(in the rows, 128 means zero)
A: 4 groups of rows, each row roughly a mix of its group's hidden directions:
A (132 x 13):
[[150 119 116 102 131 124 175 127 164 153 113 155 120]
 [151  97 103  90 108 133 118 111 134 166 126 111 149]
 [109 133 122 121 160  80 103 151 156 135 146 108 122]
 [130 130 155 130 130 142 167 122  69 127 144 133 145]
 [153 101 108 143 113  91 104 143 127 118 172 119 122]
 [100 120 112  85 149 100 113 128 128  87 128 149 139]
 [151 135 163 121 138 105 131 155 156 150 138 109 168]
 [136 102 169 156 153  88 122 138 138 126 147 104 132]
 [123 111 145 162 111  86 116 164 116 138 154 146 124]
 [166 119  91 149 157 132 125 122 106 140 130 117  89]
 [113 128 145 170 119  96 117 113 164 135 111  94 123]
 [103 109 106  83 150 130 128 148 106 125 134 158 155]
 [147 128 150 134 132 166 119  82  99 158 111 132 125]
 [121 117 121 120 151  93 108 150 184 111 133 134 141]
 [128 104 118 133 162 111  85 144 128 117 161  94 136]
 [145 133 135 131 169 139 119 114 168  93 104 110 110]
 [108 139 159 125 148 113 131 153 135 109 181 121 105]
 [104 114 111 144 119  84 131 169 114 111 153 140 144]
 [114 126 153 167 156  97 129 155 143 103 111 144 108]
 [125  74 138 113  93 122 132 125 137  89 117 113 129]
 [106 124 133 168  98 148 122 134  98  89 147 140 118]
 [118  83 150 127 145  82 110 131 115 152 111 133 140]
 [107 148 127 132 108 104 160 147 170 125 117 162 111]
 [138 111 119 122  99 154 167 126 134  98 116 171 134]
 [107 104 166 136 153  91 110 158 147 124 117 132 145]
 [166 148 120 176 115 141 132 125 152 116 112 112 101]
 [148 132 117  92 112 165 104 132 123 114 158 153 101]
 [138 106 167 106  80 115 148 129 144 110 130 111 140]
 [170 153 105  91 143 134 145 144 137 157 113 147 134]
 [148 159 123 122 109 120 153 158 137 158 117  85 143]
 [131 103  99 134 156  83 119 132 169 130 137 144 137]
 [120 146 140  84 119 166 117 113 126 133 151 108 164]
 [157  82 115  97 125 146 139 109 103 117 105 129 107]
 [155 101 163 127  99 130 165 108 105 116 117 107 127]
 [173 147 125 125 127 143 128 130 112 174  96 107 138]
 [ 90 160 134 139 119 110 133 128  86 143 140 119  92]
 [128  75 127 140 120 141 142 109  96  93 111 116 115]
 [103 115  93 130 127 100 109  99 138 136  89 156 117]
 [ 96 154 112  81 131  91 133 142 111 110 120 123 133]
 [122 179 142 156 123 160 145 134 129 101 139 139 103]
 [104 156 135 160 114 115 117 148  98 139 151  92 109]
 [155 119 125 151 122 139 180 145 112  99 105 124 150]
 [171 168 136 122 117 136 128 102 138 165 125 123 152]
 [104 181 141  89 115 131 126 138 131 157 114 136 122]
 [118 141 134 128 174 126 122  99 114  76 125 115 117]
 [163 144 173 136 129 142 140 140 121 131 164  97 143]
 [108  96 119 133 118  91 142 156 120 163 103 151 142]
 [ 95 152 106 138 119 133 167 167 138 111 115 149 139]
 [118 115 123 145 124 109 145 148 182 115 138 165 111]
 [ 98 175 155 154 101 132 120 115 106 137 112 130 112]
 [150 112 135 110  98 140  96 104 150 123 136 118  82]
 [133  93 129 151 100 145 135  98 128  92 124 135 165]
 [147 145  70 131 120 148 154 118 140 104 120 125 104]
 [124 151 135 162 146 137 155 126 136 116  89 149  90]
 [144 139 146 158 115 160 128 108  93 166 128 107 114]
 [102 129  92 121 132 133 103 166 154  99 140 152 142]
 [118 100 142 144 117  95 132 166 138 166 108 150 135]
 [122 142  95 119 157 142 150  93 115  95  99 123 114]
 [133 107 129 158 124 142  88 144 136  86 145 113 156]
 [160 129 112 108 139 147 106  86 128 106 148  95 118]
 [109 110 162 155  98  99 135 123 152 111 121  95 139]
 [104 121 138 111 139  81 133 130 152 158 106 114 159]
 [ 98 145 146 109 148 139 126 155 161  94 129 119 162]
 [118 108 143 115 110 123 131 158 153 177 106 138 156]
 [118 127 164 132 157 104 122 167 113 143 132  98 100]
 [ 86 120 116 132 140  91 121 148 123 103 161 137 100]
 [143 113  89 132 138 168 140 147  96 113 136 122  96]
 [100 163 144 117 114 166 154 150 144 142 112 141 150]
 [ 93 150 144 159 138  96 109 133 141 149 143 127  93]
 [111 128 163 183 111 127 145 119 113 105 138 105 134]
 [137 143  85 108 105 144 127 107 139 148  92 151 149]
 [112 107 138 146 168  89 128 144 143 106  93 136 122]
 [141 147 128 128 136 103 152 143 162 181 125 110 111]
 [180 105 112 143 139 130 130 138 122 156 100 104 150]
 [ 90 140 164 140 126  93 112  92 138 118 141 138 110]
 [112 157 134 107 156  97 108 123 110 164 126  94 119]
 [120 123  95 122 113 125 131  99 165 103 145 166 151]
 [149 107 120 118  98 136 136 122 134 190 105 136 128]
 [157 162 112 104 135 145 100 125 145 159 139 144  98]
 [155 132 132 119 109 169 134 111  83 129 111 109 152]
 [ 85 148 138 102  88 148 128 117 123 120 101 148 141]
 [114 145 166 151 115 119 118  74 115 120 138 128 106]
 [161 172 141 138 126 133 127  83 129 147 154 125 117]
 [146 148 107 124 126 153 131  78  93 117 142 119 103]
 [158 124 146 134 115 168 116 102 144 121  95 141 162]
 [133 130 163 122 101 149 125 123 121 190 121 138 133]
 [125 168 152 122 141  99 132 122 139 181 132 121 142]
 [134  88 158 126  93 123 161 122 116  97 118 109 140]
 [160  81 130 158 130 166 123 116 144 120 140 147 131]
 [112 142 120 120  99 137 166 127  72 123 132 133 107]
 [113 126 114  87 142  96 130 138 165 100 115 154 142]
 [182 151 133 137 143 113 126 112 146 166 142 114 141]
 [168 134 131 138 102 144 131  91 133 143 109 124 171]
 [109 126 114 151 152  91 132 123  88  88 136 136 114]
 [142 117 153  95 123 148 104  91 114 166 133 112 143]
 [143 118  98 167 131  91 130 141 125  97 140 135  95]
 [ 85 109  98 115 104 143 128 121 125  98 104 159 129]
 [128 158  89 148 145 147  89 140 151 127 138 145 104]
 [123 124 116 113 159  87 103 155 164 127 141 105 141]
 [143 115 140 120 130  92 137 104 151 164  90 100 125]
 [108 104 100 133 145 109 148 155 137 108  96 131 166]
 [127 147 167 162 107 139 137 159 146 155 121 152 112]
 [144 151 125 130  96 125 175 153 164 145 109 131 130]
 [138 147 126 110 119 113 131 119 178 133 150 147 173]
 [ 92 113  96 132 116 134 124  98 127  91 131 161 108]
 [ 99  97 119 120 120  88 134 162 120 148 120 142 161]
 [ 95 131 102 163 155 136  84 118 127 125 137 132 102]
 [ 90 158 126 137 124 141 166 162 138 120 105 151 139]
 [104 151 132 128 145 100  87 140 108 129 142  84 133]
 [141 165 105 125 161 137 102 117 128 170 132 142 103]
 [132 112 152 138 119 100  94 125  94 132 177 124 131]
 [101 127 158 123 106 103 126 113 163 114 132 144 171]
 [ 97 113 117 127  93 132 125  93 138 104 104 157 152]
 [ 94 133 159 104 137  98 126 174 149 135 127 124 141]
 [ 96 111 137 160 128 131 116 112 117 104 149 167  95]
 [118 121 147 147 160 114  74 117 166 131 131 130 132]
 [166 169 122 135 117 168 133 141 122 119 153 147 112]
 [158 101 143  68 106 136 141 116 115 132 128 131 119]
 [114 119 117 105 149 104  90 142 142  85 131 122 158]
 [140  89 112  96 123 117 115 140 163 152 116 112 158]
 [141 111 104  74 141 125 130 134 124  98 119 125 164]
 [168 125 115 140 119 138 123 105 113 162  82 116 144]
 [123  97 106 148 149 154 131 114  79 104 121 136 113]
 [148  94  92 135 124 129 139 140 150  96  86 122 126]
 [154 113 106  98 143 142 167 144  99 122 108 148 148]
 [123 168 163 106 128 138 130 158 107 160 117 106 113]
 [163 122  97 148 140 126 131  95 148 112 171 141 127]
 [116 109 121 105 118  97  97 126 182 136 111 115 123]
 [105  94 123 138 148  89 124 137 159  98 155 141 131]
 [132 172 137 171 144 124 162 144 118 138 128 127 156]
 [105 143 109 114 102 163 126 115  95 132  89 139 107]
 [142 168 151  92 111 138 134 145 128 144 166 148 140]]
the three rows of each list that fit no group, in list order (the others fit one group, some only roughly):
  j525: [ 99 150 135 108 137  82 109 128 157 157 112 142 125]
  j807: [141  92 132  83 124 112 116  87 118 121 146 150 129]
  j744: [148 112  81 118 116 114 119 112  98 108 162 108 122]
  j779: [133 149 144 168 136 100 128 106 149 161 107  98 119]
  j589: [113 127 172 131  98 119 159 141 120 103 148 114 159]
  j811: [183 132 115 117 134 152 133 105 117 149 112 127  92]
  j875: [153 124 157 145 146 152  86  99 125 149 119 106 147]
  j246: [109 131 152 131 119 119 162 150 112 112 142 132 184]
  j201: [157 116 101 151 126 128  90 105 110 141 144 127  87]
  j931: [ 79 144 124 110 146 124 144 147 123  95 124 132 166]
  j181: [147 139 155 163 124 160  98 112 109 150 120  99 137]
  j547: [ 89 125 138 132 127 148 103 124  94 106 173 138 119]
  j502: [100 169 141 112  93 122 159 116 108 108 138 130 147]

j807, j201, j502
  j24: [150 109 118 158 139 137 161 133  75 122 146 132 114]
  j352: [ 99 125 172 100 104  99 132 131 140 136 149 119 157]
  j239: [171 127 100 130 117 165 132 129 128 129 154 149  92]
  j631: [112 120 181 129 101 121 120  97 112 135 157 110 115]
  j259: [173  93 104 120 126 150 159 148 128 129 142 108 141]
  j400: [163 118 125 148 137 118 176 115 115 136  88 112 132]
  j511: [138 147 120 103  98 140 110 161 168 107 151 146 131]
  j62: [112 111 116 151 142  81 112  96 155 117 135 150 112]
  j938: [ 89 127 134 153 147 103 123 173 144 146 134 152 136]
  j123: [150 129 160 104 120  93 140 114 150 168 112 107 136]
  j989: [107 118 128 100 122 134 135 160 164 146 105 128 172]
  j802: [129 168 124  87 107 157 135 145 127 153 104 134 149]

j24, j239, j938
  j380: [124 126  94 103 148  95 150 107 135 158  98 140 149]
  j149: [116 112 114 129  97 147 156 140  98  83 135 154 124]
  j609: [110 121 171 153 124 105 127 147 119 160 104 159 117]
  j81: [170 129 133 141 120 157 140 133 112 163 131  85 140]
  j990: [ 94 149 156 173 128 132 125 127 101 123 163 127 139]
  j376: [ 87 158 101 115 122 135 169 132 107 118 116 142 149]
  j656: [135 135 106 126 140 147 132 137  86  98 173 148 109]
  j157: [165 122 165 127 125 141  89 104 137 147 151 109 116]
  j842: [145 115 141 128  84 156 147 140 118  79 145 129 127]
  j344: [132 134 157 142 154 116 103  96  93 102 152 118 108]
  j724: [ 90 134 118 109 135 113 128 115  80 115 147 150  99]
  j370: [116 101 103 116 139 110 151 115 112 154  76 140 132]
  j70: [133  97 128 126 124  79 110 125 161 148 105 112 105]
  j241: [167 101 102  83 120 139 145 140 133 116 102 141 130]

j380, j656, j70
  j562: [167 120  82 123 148 156 143 150 134 120 156 127 130]
  j709: [ 90 141 140 182 142 124 117 112 102 136 149 116 124]
  j814: [110 133 164 170 122 103 124 166 125 123 147 150 117]
  j964: [165 128  87 113 127 150 104 128 153 122 116 141  92]
  j555: [124 140 134 124 127 143 133 152 173 162 114 127 175]
  j790: [100 118 141 146 142 113  96 115 168 118 134 165 107]
  j806: [115 154 176 111 106 109 125 114 140 160 155 117 130]
  j941: [125 116 116 139 121 135 111 153  89  86 161 103 139]
  j460: [103 108 142 134 144 123 145 167 120 108  93 157 101]
  j93: [122 123 102  96 127 150 117 165 129  96 147 159 147]
  j263: [157 134  94  98 149 133 133 127 138 154  93 139 160]

j555, j460, j263
  j868: [115 161 149 109 122 141 121  90  86 138 100 137 127]
  j22: [106  97 153 137 116 127 102  86 115 129 135 115  91]
  j930: [129 119 130 177  96 128 142 155 160 118 151 144 112]
  j432: [117 134 180  99 113 104 139 119 124 162 145 120 147]
  j40: [142 114 173 137 118 162 115 106 115 153  95 115 140]
  j428: [ 94 156 145 116 130 126  92 103  86 113 113 128 131]
  j102: [112 143 132 175 102 130 144 146 111 147 155 115  96]
  j43: [ 98 173 125 112 136 166 151 132 133 100 123 124 148]
  j236: [127 139 160 135  97 156 127 127 103 102 174 133 114]
  j918: [132 117 109 153 106 136 160 157  95 129 162 106 111]
  j845: [141 118 119  97 175 121  97 117 141 139 119 146 163]
  j831: [106 139 140 124 168  91  87 124 158 141 133 132 123]
  j927: [106 126 107 109 102 145 159 150 140 162 106 142 157]
  j824: [148  95 112 111 144  98 129 155 159 163 132 147 134]

j40, j845, j824
  j7: [116 113 126 123 136 109 135 143 172  96 169 142 154]
  j72: [116 163 150 153 124 121 103 125 121 169 123  89 122]
  j200: [156 146 100 109 147 165 130 102 105 122  94 118 122]
  j60: [161 125 120 115 104 133 143 155 180 138 122 152 144]
  j269: [142 139  97 121 144 153 104 125 122  71 143 145 128]
  j5: [146 130  79 137 157 157 140 144 112 108 117 157 128]
  j748: [ 94 159 124 125  91 114 159 147 123 107 115 156 117]
  j360: [ 93 145 142 156 142  93 104 115 152 159 128 108 130]
  j922: [135 137 146 133 102 157 143 101 144 122  90 170 137]
  j840: [119 111 124 139 163  97 119 141 142 153 162 119  89]
  j46: [143 127 122  79 153 105 116 128 160 125 110 117 163]
  j386: [118 146 116  92 143 105 126 138  85 141 136  85 129]
  j160: [139 121  80 145 149 116 119  96 132 123 145 147  90]

j200, j60, j269
  j454: [165 105 111 138  99 151 170 157 131 123 139 118 138]
  j786: [154 117 117 123 121 139 113 151 154 104 115 107 182]
  j623: [ 92 127 126 105 108 146 141 142 139  84 157 150 147]
  j772: [126 147 167 128 139  87 124 120 163 133 166 128 139]
  j159: [143 105 115 151 143  87 109  97 152 154 106 134 140]
  j691: [173 110 132 129 143 160 136 108 119 176 128 117 119]
  j680: [143 134 131 103 156 123  93 123 162 131 100 114 166]
  j556: [145 137  76 121 124 131 129 126 136  81 154 109 117]
  j51: [155 166 144 116 125 138 171 146 112 138 144 142 158]
  j221: [134  95 132 111  91 158 129 134 115  82 142 137 114]
  j369: [115 154 148 101  90 149 117 100 161 124 143 135 149]
  j914: [105 168 144 144 118 144 151 114 114 158 135 118  88]
  j857: [142 181 161 115 113 154 134 125 119 145 155 114 120]
  j34: [149  99 133 172 150 104 122 102 134 109 159 120 119]
  j649: [113 169 130 105  91 156 143 134 105 155 129 149 125]

j369, j914, j649
  j851: [ 91 129 141 141 132 118  86 115 144  90 125 160 130]
  j64: [124 161 175 102 109 151 135 149 123 146 122 115 154]
  j185: [147  99 144 139 120 119 137 134 158 107 146 123 183]
  j335: [137 104  95 142 169  86 114 134 141 143 124 130 105]
  j417: [ 96 153 161 135 116 104 106  96 141 153 117 107 113]
  j580: [144 149 114 135 134 126 112 100 104 168  94 123  94]
  j863: [108 147 181 123 109 103 128 154 122 140 154 132 150]
  j561: [114 128 114 129 133 126 155  90  72 135 105 136 116]
  j495: [ 89  79 141 101 109 108 114 125 133 103 131 122 137]
  j738: [105 152 138 144 106 130 141 183 144 121 146 147 148]
  j586: [129 143 147 133 118 143 128 151 116 159 165 123  77]
  j75: [145 169 151 148 120 102 135 123 162 162 119 106 133]
  j713: [172 111 124 113 119 132  92 113 155 131 154  97 124]
  j488: [132 148 119 109 102 149 140 127  72 112 115 107 149]

j417, j863, j586
  j83: [135 152 133 150 138 124 162 115 104 158 129 103  85]
  j978: [127 161 114 122 133 135 168 161 172 110 118 119 125]
  j899: [ 80 118 123 118 120 114 149 179 128 104 135 132 122]
  j705: [145  75  89 158 140 120 124 116 126 114 110 133 136]
  j455: [128 115 117 156 137 104 136 163 144 146 169 105 101]
  j651: [ 91 151 119 101  96 147 133 112 146 105 135 162 141]
  j341: [125 141 112  96 107 128 110 165 177 117 135 146 135]
  j770: [128 157 110 166 107 136 158 131 104 125 130 153  91]
  j490: [118 151 156 149 154 121 149 109  87 166 136 125 134]
  j435: [135  94 132  94 129 127 116 110 130 174  98 121 151]
  j767: [ 87 111 144 125 130  99 138 144  94 152 112 150 154]
  j554: [142 135 133  79 100 120 104 136 174 141 137 131 121]
  j652: [ 98 141 181 126 117 111 118 135 112 147  94 110 128]
  j878: [132  78 107 132 147 120 125 143 150  97 162 144 121]

j83, j978, j899
  j756: [157 135 142 146 139 143  95 126 130 157 127  79 149]
  j794: [121 165  98 155 146 154 120 158 127 112 152 154 134]
  j387: [113 117  73 114 124 147 125 137 111 129  90 144 105]
  j198: [134 175 141 102 111 132 140 113 117 156  88 115 142]
  j325: [116 146 150 130 100 161 112 140 115 106 176 143 117]
  j843: [ 89  94 129 148 142  97 115 124 111 112 111 134  92]
  j469: [ 94 141 158 172 143 115 131 104 101 133 146 109 126]
  j908: [163 152  84 108 130 161 135 139 125 157 112 130 132]
  j248: [ 96 125 129 131 162 100 103 118 103 142 158 120  94]
  j991: [ 92 132 176 146 117  97 123 110 132 144 144 103 139]
  j91: [ 88 148 152  83  91 114 112 126 137 124 128 133 133]
  j438: [104 137 168 111 127 150 136 146 148 160  97 137 155]
  j780: [123 138 126 150 126 124  86 154 177 122 126 126  97]
  j162: [ 87 159 116 165 110 129 163 139 115 123 133 134 149]
  j347: [ 80 123 133 120 137 104 151 146 108 142 100 151 156]

j91, j780, j162
  j484: [129 109  99 130 135 158 129 131 108 101 129 174  95]
  j363: [132 159 110 141 151 152 148 106 131  87 109 127  95]
  j984: [146 116  94 102 162 116 144 126 116 155  88 139 136]
  j975: [123 152 139 128 125 164 133 129  84 121 141 116  81]
  j167: [152 135 125 118 123 165 132 136 186 142 106 110 133]
  j277: [107 170 137  91 120 125 121 112 127 123  84 132 152]
  j135: [117 103 149  98 112 117 105 136 177  98 124 134 114]
  j250: [145 151 125 140  80 146 159 156 111 117 119 111 148]
  j346: [101 159 139 128 119 111 110 144 149 140 153 145 176]
  j848: [135 130  79 148 152 164 120 140 110 105 123 151 112]

j484, j135, j346
  j413: [ 85 139 137 136 126 106 108 120 155 105 121 172 111]
  j153: [140 103 141 133 162  99 109 101  98 149 138 105 104]
  j18: [142 107  92 126 127 168 150 156 115  97 153 134 129]
  j925: [158 103 113 116 157 115 104  85 120 109 127 105 111]
  j98: [130 123 135 138 102 163 129 111  82 130  85 116 120]
  j929: [104 124 107 101 150  90 108 153 119 101 150 108 136]
  j136: [155 117 127 141 102 119 117 171 175 147 143 133 127]
  j618: [ 82 114 127  98 112 107 148 128 116 125  88 147 139]
  j886: [143 137 143 121 156 111 123 113 159 185 118 121 110]
  j371: [114 140 133 144 134 107 130  88 139 130 142 158  77]
  j603: [126 138 105 174 159 119 109 113 145 146 100 118 103]
  j296: [ 91 141 130 159 108 106 118 160 149  94 140 144 124]
  j115: [153 102 112 134 135 145 144 132  86 145 163 101 110]
  j389: [143 103 117 138 101 164 173 132  96 123 139 135 116]

j153, j618, j371
  j774: [ 90 124 137 102 141 128 119 129 105  79 153 149 137]
  j424: [171 108 131 124 118 148 120 100 148 169 109 123 107]
  j216: [171 108 131 156 136 107 100 126 152 117 139 116  93]
  j356: [107 132  95 120 140  97 124 164 127 155 140 142 167]
  j755: [157 103 158 170 122 125 125  94 109 127 118 103 140]
  j910: [121 122 138 149  93 155 143 118 135  95 116 176 128]
  j882: [120 157 161 127 120 171 138 142 165 144 105 138 133]
  j986: [162 115 127 117 111 156 137 119  91 162 156 103 127]
  j596: [151 137  75 124 146 138 115 162 153 117 110 144 123]
  j563: [156 147 122 123 142 105 164 140 145 156  91 123 154]
  j963: [115  93 129 142 113  88 119 175 143 135 138 135 150]
  j178: [170  90 123 133 127 105  99 135 165 135 136 115 115]

j774, j356, j986
  j273: [121  95 115 175 121 131 121 120 139  90 110 107 105]
  j549: [132 161 133 139  86 163 151 149 140 157 130 146 121]
  j442: [146 136  72 116 128 143 123 128 119 157  91 140 114]
  j909: [141 136 118 109 142 166 164 120 116 114  80 141 132]
  j803: [123 136 170 111 118 146 159  98  93 151 112 116 128]
  j871: [103 119 164 153 108 144 130 103  98  90 131 123 112]
  j695: [159 180 140 171 124 129 151 131 131 144 127 118 125]
  j497: [112 116 163 146  93 142 140 132 108  87 157 122 135]
  j919: [160 109 104 110 118 126 176 147 161 131 119 143 139]
  j653: [ 96  99 124 129 133 131 149 151  99  91 132 140 164]
  j873: [133 168 110 123 101 158 128  86 116 138 105 146 117]
  j132: [103 132 183 128 127 115 126 153 153 117 162 136 119]

j909, j803, j132
  j358: [121 113 134 130 140 145 147 164 122  89 176 121 118]
  j328: [154 144 116 122 128 163 135 130 184 124 102 118 111]
  j732: [119 161 157 150 141 135 130 140 105 127 158 123  81]
  j128: [108 137 123 151 135  76 117 159 123  95 134 110 116]
  j320: [146 170 154 111 139 117 135 143 154 149 170 122 139]
  j444: [121 123 157 144 122 159  96  86  94 121 117 144 131]
  j399: [106 131 123 104 134 155 103 133  94 121 169 160 120]
  j577: [114 131 127 128 160 111 110 126  97 166 151  97 100]
  j624: [127  87 105 133 156  81 129 112 118 120  98 132 121]
  j71: [132 113 101 124 111 150 103 152 162  81 132 142 122]
  j999: [142 100  93 149 156 144 142 140 118  80 139 129 132]

j732, j128, j999
